Each path is a new rotation, seen through one point. The rows after it are directions, each followed by how far the rotation turns it, in degrees each step (0 if it stays put).
Each turn is a multiple of 5 degrees from 10 to 175, or 0.
Each row of a path follows its step; steps can be skipped.

step 0: -0.58	-0.97	-0.60	-0.84	-0.82	-1.01	+0.73	-0.16	-0.54	+0.83	-1.43	+2.88	+1.07	-1.73	-0.54	-1.19	+2.65	+0.64	-1.31	-0.47	-1.28	-0.78	+1.99	+0.77	+0.74	+0.43	-1.43	+2.83	-2.08	+1.87	-1.08	+1.69	-1.16	+1.00	-0.74	+4.44
step 3: -1.33	-0.95	-0.45	+0.99	+0.34	+0.80	+1.22	+0.01	-0.76	-2.38	-1.71	+1.05	+1.47	-0.03	+0.64	-0.44	-1.56	+2.49	+1.78	+0.27	+0.72	-0.73	-1.63	-2.05	-0.48	+0.96	+0.78	+4.14	+0.86	-0.75	-4.68	-0.83	+0.18	+0.25	-1.32	-0.79
step 4: -2.84	+0.88	-0.07	+0.74	-1.86	+2.19	-0.06	+1.60	-1.08	+0.22	-1.86	-0.65	+0.64	-0.16	+0.01	+2.60	+0.79	-0.92	-0.78	+1.77	+1.22	+0.09	+1.53	-0.95	-2.59	+1.15	-1.52	+2.10	+3.10	+1.89	+0.62	-0.45	+0.06	-0.09	-1.22	+3.34
step 6: -0.65	+1.21	+1.96	-0.81	-2.33	-1.45	-1.31	+0.53	-2.88	+2.59	-1.91	+3.17	+0.84	+0.63	-1.35	+0.40	-1.29	+1.21	-1.08	+0.29	-0.20	+1.05	+2.33	+1.84	-0.30	-0.71	-0.15	+2.81	-1.72	+0.29	-0.70	+0.19	+1.56	+2.08	-1.27	+1.78
step 9: -0.44	+0.75	-0.81	+1.65	-1.14	+1.64	+1.53	-0.98	-0.06	-2.22	-1.26	+1.36	+1.25	+1.78	+1.33	+2.96	-1.72	+1.24	+1.37	+1.25	+2.14	+2.39	-0.34	-0.78	-0.43	+1.42	-0.90	+1.52	+0.48	+3.35	-2.56	+1.35	+0.62	-1.69	-0.78	+0.41
step 12: -0.95	+1.16	+1.01	+0.71	-1.79	+0.95	+0.89	-0.28	-1.79	+0.14	-0.89	+1.02	-0.16	+0.51	-2.00	-1.14	-0.68	-1.61	+0.50	+0.62	-0.76	+3.29	+2.84	+1.21	-0.74	+1.55	-1.46	+3.04	-1.34	-0.43	+1.94	-3.89	+1.33	+0.89	-1.58	-0.23
step 13: -0.98	-0.33	-1.87	-1.18	+3.14	-1.39	+1.39	-0.89	-2.02	-3.05	-0.29	+0.56	+1.03	-0.96	-2.03	+0.04	+1.98	+0.11	+0.73	-0.50	+0.75	+1.54	+1.11	+2.28	-0.43	+1.39	-1.61	+1.74	-1.29	+0.91	-2.73	+1.36	-2.08	+0.68	-2.01	+0.03
step 14: -1.04	-0.09	+1.18	-1.03	-0.22	+0.22	+0.38	+1.80	+0.16	+0.52	-0.99	+1.07	-1.59	+1.44	-1.18	+0.72	-0.80	+2.49	-1.70	-0.63	+0.70	+1.74	-1.66	-0.77	-2.72	+2.11	-1.40	+3.36	-0.91	+3.80	+0.36	+0.95	+1.63	-1.00	-2.12	-1.36
step 16: -0.86	-1.17	+0.47	+0.40	-1.76	+1.89	-0.39	-1.58	-1.47	-0.95	+1.28	-0.98	+0.64	+1.20	-1.70	-0.33	-0.72	+1.25	-1.99	-2.26	-0.80	-1.10	+0.34	-0.08	-0.81	-0.32	+3.21	+3.34	+0.26	+1.62	-2.65	-2.43	+1.44	+1.84	-2.23	+0.02
Directions:
+0.05	-0.44	-0.14	+0.75	-0.29	-0.24	+0.07	+0.24	-0.17	+0.87	-0.94	-0.02	-1.06	+0.17	-0.58	-0.59	+0.26	+0.68	-0.96	-0.08	+0.28	+0.12	+0.78	+0.08	-0.73	+0.09	+0.65	-0.36	+0.13	+0.33	+0.60	-0.55	-0.29	+0.09	+0.03	+0.86
175
-0.50	-0.23	+0.74	-0.55	+0.29	+0.13	-0.37	-0.28	+0.88	+0.06	+0.03	-0.35	-0.22	-0.94	+0.37	+0.44	-0.32	-0.21	-0.01	+0.47	+0.13	-0.41	-0.26	-0.60	-1.28	+0.36	+0.11	-0.04	-0.59	+0.01	+1.41	+0.26	-0.61	-0.08	-0.46	-0.19
110
-0.12	+0.97	-0.89	-0.27	-0.09	-0.23	-0.40	-0.26	+0.10	+0.80	+0.62	+0.35	+0.33	-0.39	-0.68	-0.07	-0.72	+0.27	+0.24	+0.05	-0.35	-0.30	-0.05	-0.38	-0.72	-0.53	+0.57	-0.13	-0.26	-0.71	-0.54	-1.46	-0.02	-0.41	-0.14	-0.25
80
+0.89	-0.12	-0.91	-0.17	+0.92	-0.31	+0.91	-0.18	+1.00	+0.29	+0.34	-0.11	-0.29	+0.27	-0.19	+0.57	-0.23	-0.28	-0.14	-1.10	-0.19	+0.21	+0.42	-0.45	+0.22	+0.49	-0.19	+0.96	+0.08	-0.27	+0.56	-0.09	+0.36	+0.40	-0.52	+0.37
25
+0.25	+0.56	-0.32	-0.49	+0.07	-0.78	+0.85	+0.12	+0.21	+0.75	-0.36	-0.57	-0.22	-0.05	+0.61	-0.59	+0.40	-0.31	-0.69	+0.71	+0.42	+0.81	-0.50	-0.08	-0.22	+0.68	+0.42	+0.07	-0.37	+0.14	-0.94	+0.40	-0.11	-0.25	-0.27	-1.06
60
-0.72	+1.02	+0.40	+0.52	+0.16	-0.11	+0.36	-0.10	-0.21	-0.07	+0.21	-0.02	+0.36	-0.86	+0.53	-0.18	+0.06	-0.01	-0.29	-0.69	-0.30	-0.05	+0.09	+0.95	+0.46	+0.76	+1.08	-0.15	-0.55	-0.39	+0.49	+0.19	+0.99	-0.42	-0.12	+0.69
65
